[ 87 101 102 156  88] -> Ponaf
[ 87 101 151 159  88] -> Vor
[157 101 106 102 169] -> noza
[163 158 100  97 172] -> bofil
[163 158 100 111 172] -> Pavad
[101 100 159 159  88] -> ker
[107 108 143  88  97] -> tev
[152 150 107 105 161] -> dova
tags:
[151] -> q14
[102] -> q124
[107] -> q291
[150] -> q585
[152] -> q670
[159] -> q247
key dova 2:  => q291
common Ponaf tev:  => [88]
rest: [ 87 101 102] => [156  88]
which: [157 101 106 102 169] => noza
common noza Vor:  => [101]
common ker noza:  => [101]

[ 97 142 125  92  94] -> ruv
[ 97 142  97 113 142] -> Ponaf
[ 97 142 159 113 109] -> ker
[162 170 105 141  88] -> zap
rest: [ 97 142  97 113] => [142]
tags:
[141] -> q25
[88] -> q826
[89] -> q842
[142] -> q67
[110] -> q959
[109] -> q755
[105] -> q145
key zap 4:  => q826
which: [ 97 142  97 113 142] => Ponaf
which: [ 97 142 159 113 109] => ker

[126 130 158 100 112 148 119 152 158 150 144 108 134 101 114 110 115 117
 104 135 146 140 103 135] = Ponaf
[126 130 158 100 112 148 119 152 158 150 144 108 134 157 114 110 115 117
 104 135 146 140 103 122] = tev
[126 130 131 100 112 148 119 152 152 150 144 108 134 101 114 110 126 117
 104 135 146 140 103 122] = bofil
[126 130 131 100 112 148 119 152 158 150 144 108 134 101 127 105 130 139
 146 110 153 113 112 111] = zap
which: [126 130 131 100 112 148 119 152 158 150 144 108 134 101 127 105 130 139
 146 110 153 113 112 111] => zap
which: [126 130 158 100 112 148 119 152 158 150 144 108 134 101 114 110 115 117
 104 135 146 140 103 135] => Ponaf

[129 141 121 146 126 122 127 130 138 138 133 134 117 132 132 117 135 142
 125  90 128 137 121 120 128 125 125 139 135 135 136 127 128 130 128 139
 118 138 125] : lag
[129 141 121 146 126 122 144 130 138 138 133 134 117 132 132 117 135 142
 140  90 125 137 121 125 129 131 126 129 130 131 132 122 127 128 131 135
 127 130 120] : tev
[129 131 132 126 125 128 130 126 125 124 126 129 128 126 129 132 129 130
 125 132 132 126 128 129 127 129 126 125 127 127 129 126 127 130 132 129
 127 128 125] : dova
[129 131 132 126 125 128 130 129 138 124 126 129 128 126 129 132 129 127
 125 132 132 126 128 129 127 129 126 125 127 129 129 127 127 130 132 129
 124 130 125] : bofil
which: [129 141 121 146 126 122 127 130 138 138 133 134 117 132 132 117 135 142
 125  90 128 137 121 120 128 125 125 139 135 135 136 127 128 130 128 139
 118 138 125] => lag
rest: [140  90 125] => [137 121 125 129 131 126 129 130 131 132 122 127 128 131 135 127 130 120]
rest: [125 127 127] => [129 126 127 130 132 129 127 128 125]
which: [129 141 121 146 126 122 144 130 138 138 133 134 117 132 132 117 135 142
 140  90 125 137 121 125 129 131 126 129 130 131 132 122 127 128 131 135
 127 130 120] => tev
rest: [127 127 130] => [132 129 124 130 125]

[103 149 152 153 143]  ker
[128 149 151 152 152]  dova
[103 152 152  94  90]  noza
tags:
[153] -> q723
[152] -> q176
[93] -> q570
[151] -> q991
[94] -> q481
key noza 3:  => q481
rest: [103 152 152  94] => [90]
common noza dova:  => [152]
common dova noza:  => [152]
which: [128 149 151 152 152] => dova
which: [103 152 152  94  90] => noza

[122 131 146 139 120 121 119 125 133 124 130 110 123 142 118 142 123 123
 153 149 134 135 136 133 133 127 127 125 129 130 137 111 152 112 121 135
 133 141 137 125 138 107 136 133 132 138 133 132] -> zap
[123 131 146 139 120 121 119 124 133 124 129 110 123 141 118 141 124 122
 154 150 134 136 137 133 132 127 127 125 128 129 136 112 152 112 121 135
 133 140 138 124 138 107 135 134 134 138 132 131] -> mov
[121 129 148 134 120 123 120 131 128 126 117 111 120 137 122 146 121 124
 153 138 140 137 140 130 132 124 124 136 116 120 142 119 143 118 114 132
 125 130 132 113 131 121 145 132 146 139 136 132] -> Ponaf
[119 127 140 140 126 115 119 122 127 117 118 111 136 139 121 137 140 118
 151 137 142 135 142 131 138 120 128 139 125 123 141 125 145 118 118 140
 129 139 142 124 137 103 146 140 131 135 129 130] -> noza
[121 133 149 141 117 122 114 121 131 124 127 112 124 142 123 142 117 125
 151 148 132 134 134 127 131 128 129 126 132 132 134 109 150 112 124 133
 130 139 139 127 140 108 135 133 135 133 132 130] -> Pavad
[124 125 143 133 117 120 118 132 129 122 114 113 122 136 124 149 122 122
 155 134 141 135 144 133 129 124 124 135 121 126 143 114 139 117 115 131
 124 131 132 112 135 116 148 130 145 140 131 127] -> bofil
[120 125 143 139 119 119 119 119 132 123 122 118 120 142 121 130 129 116
 156 135 142 125 145 136 140 120 130 133 132 121 132 115 150 116 126 128
 128 133 128 123 136  96 141 131 137 131 134 128] -> ruv
[119 127 139 141 124 116 115 121 129 118 115 109 136 141 119 139 138 119
 152 134 140 135 138 130 141 120 127 134 129 126 142 129 140 112 122 140
 132 140 146 121 135 104 148 140 130 137 131 128] -> ker
[120 129 139 141 124 116 115 120 129 119 115 108 135 142 120 139 138 120
 152 134 140 135 138 130 140 119 127 134 129 126 142 128 140 112 122 139
 132 140 146 122 135 104 148 141 130 137 131 129] -> lag
[118 128 140 141 126 115 119 122 127 117 118 111 137 139 120 137 141 119
 151 138 142 135 142 132 138 120 130 139 126 123 140 125 144 117 119 140
 130 139 142 124 136 104 146 139 130 136 128 130] -> Vor
key -> tag
[123] -> q905
[143] -> q91
[119] -> q182
key ruv 9:  => q905
which: [121 129 148 134 120 123 120 131 128 126 117 111 120 137 122 146 121 124
 153 138 140 137 140 130 132 124 124 136 116 120 142 119 143 118 114 132
 125 130 132 113 131 121 145 132 146 139 136 132] => Ponaf

[142 115  96 153 133 106 131 131]  dova
[141 117 107 141 128 131 129 136]  zap
[126 116 105 154 152  93 141 149]  bofil
[128 112 100 157 146  92 141 139]  mov
[127 114 107 152 154  91 141 151]  tev
[128 112  99 157 145  97 139 138]  Vor
key -> tag
[99] -> q956
[139] -> q388
[96] -> q730
key Vor 2:  => q956
rest: [ 93 141] => [149]
which: [128 112  99 157 145  97 139 138] => Vor

[147  88 130  89 124]  lag
[115 121 164 107  84]  bofil
[127 124 151  88 100]  ruv
tags:
[89] -> q216
[87] -> q414
[100] -> q430
[90] -> q186
[88] -> q612
key ruv 3:  => q612
which: [127 124 151  88 100] => ruv
which: [115 121 164 107  84] => bofil
which: [147  88 130  89 124] => lag

[114  94 108 113 127] : Vor
[ 98 107 126 122 113] : lag
[ 99  99 105 108 115] : noza
[ 97  98 105 113 113] : zap
[ 96  97 104 107 108] : dova
[ 98 114 105 118 131] : ruv
[157 155 143 115 125] : Ponaf
[135 134 125 122 113] : bofil
[ 91  93 107 112 127] : Pavad
common dova Vor:  => [108]
rest: [107 126] => [122 113]
rest: [ 99 105] => [108 115]
common ruv lag:  => [98]
common noza ruv:  => [105]
common Vor dova:  => [108]

[155 164 140 107 155 116  93  92 135  88 165 101 145 136 117 122 101 150
 163 136 136 121] -> bofil
[104  92 111 126 104 122 113 133 113 135 100 120 109 135 117 122 129 107
 101 113 113 120] -> Ponaf
[155 164 141 109 156 117 137  94 164  90 165 122 146  90 127 117 104 150
 163 129 137 122] -> ker
[132 137 124 102 132 111 122  99 121  96 137 114 127  96 117 111 104 129
 136 122 122 114] -> ruv
[102  97 109 127 101 122 112 134 130 137  97 120 107 137 116 163 130 104
  97 111 111 119] -> dova
tags:
[99] -> q951
[100] -> q791
[98] -> q627
[133] -> q874
[124] -> q685
key ruv 7:  => q951
rest: [135 117 122] => [129 107 101 113 113 120]
which: [104  92 111 126 104 122 113 133 113 135 100 120 109 135 117 122 129 107
 101 113 113 120] => Ponaf
which: [155 164 141 109 156 117 137  94 164  90 165 122 146  90 127 117 104 150
 163 129 137 122] => ker

[107 112 154 130 127 130 150 112] = mov
[151 150 115 107 114 117 118 127] = Pavad
[155 149 105 123 146 121 133 132] = Ponaf
[ 95 151 122 114 110 167 102 129] = lag
[ 96 141 134 109 115 156 104 129] = bofil
[107 112 154 124 127 130 150 112] = noza
[132 128 143 145 157 134 108 134] = ruv
[123 143 106 122 109 146 116 133] = tev
[108 148 108 117 109 166 111 136] = dova
[110 134 151 130 134 140 115 135] = zap
[155 133 105 138 146 121 133 132] = ker
common lag tev:  => [122]
tags:
[150] -> q889
[108] -> q639
[104] -> q210
[105] -> q589
[109] -> q744
key bofil 6:  => q210

[134 129 119 134 127 139 119 124 127 129 126 121 144 137 127 137 124]  ker
[121 117 145 136 122 139 122 125 105 144 127 120 124 122 138 121 131]  ruv
[139 114 121 143 147 115 123  94 145 134 135 117 143 113 144 138 144]  mov
[121 126 145 134 128 139 119 125 105 144 127 120 124 122 138 121 131]  dova
[128 128 119 134 128 115 133 125 130 130 139 121 143 120 122 121 123]  bofil
which: [121 117 145 136 122 139 122 125 105 144 127 120 124 122 138 121 131] => ruv
rest: [119 125] => [105 144 127 120 124 122 138 121 131]
rest: [119 134 128] => [115 133 125 130 130 139 121 143 120 122 121 123]
rest: [144 138] => [144]
rest: [134 127 139 119] => [124 127 129 126 121 144 137 127 137 124]
rest: [122 139 122] => [125 105 144 127 120 124 122 138 121 131]

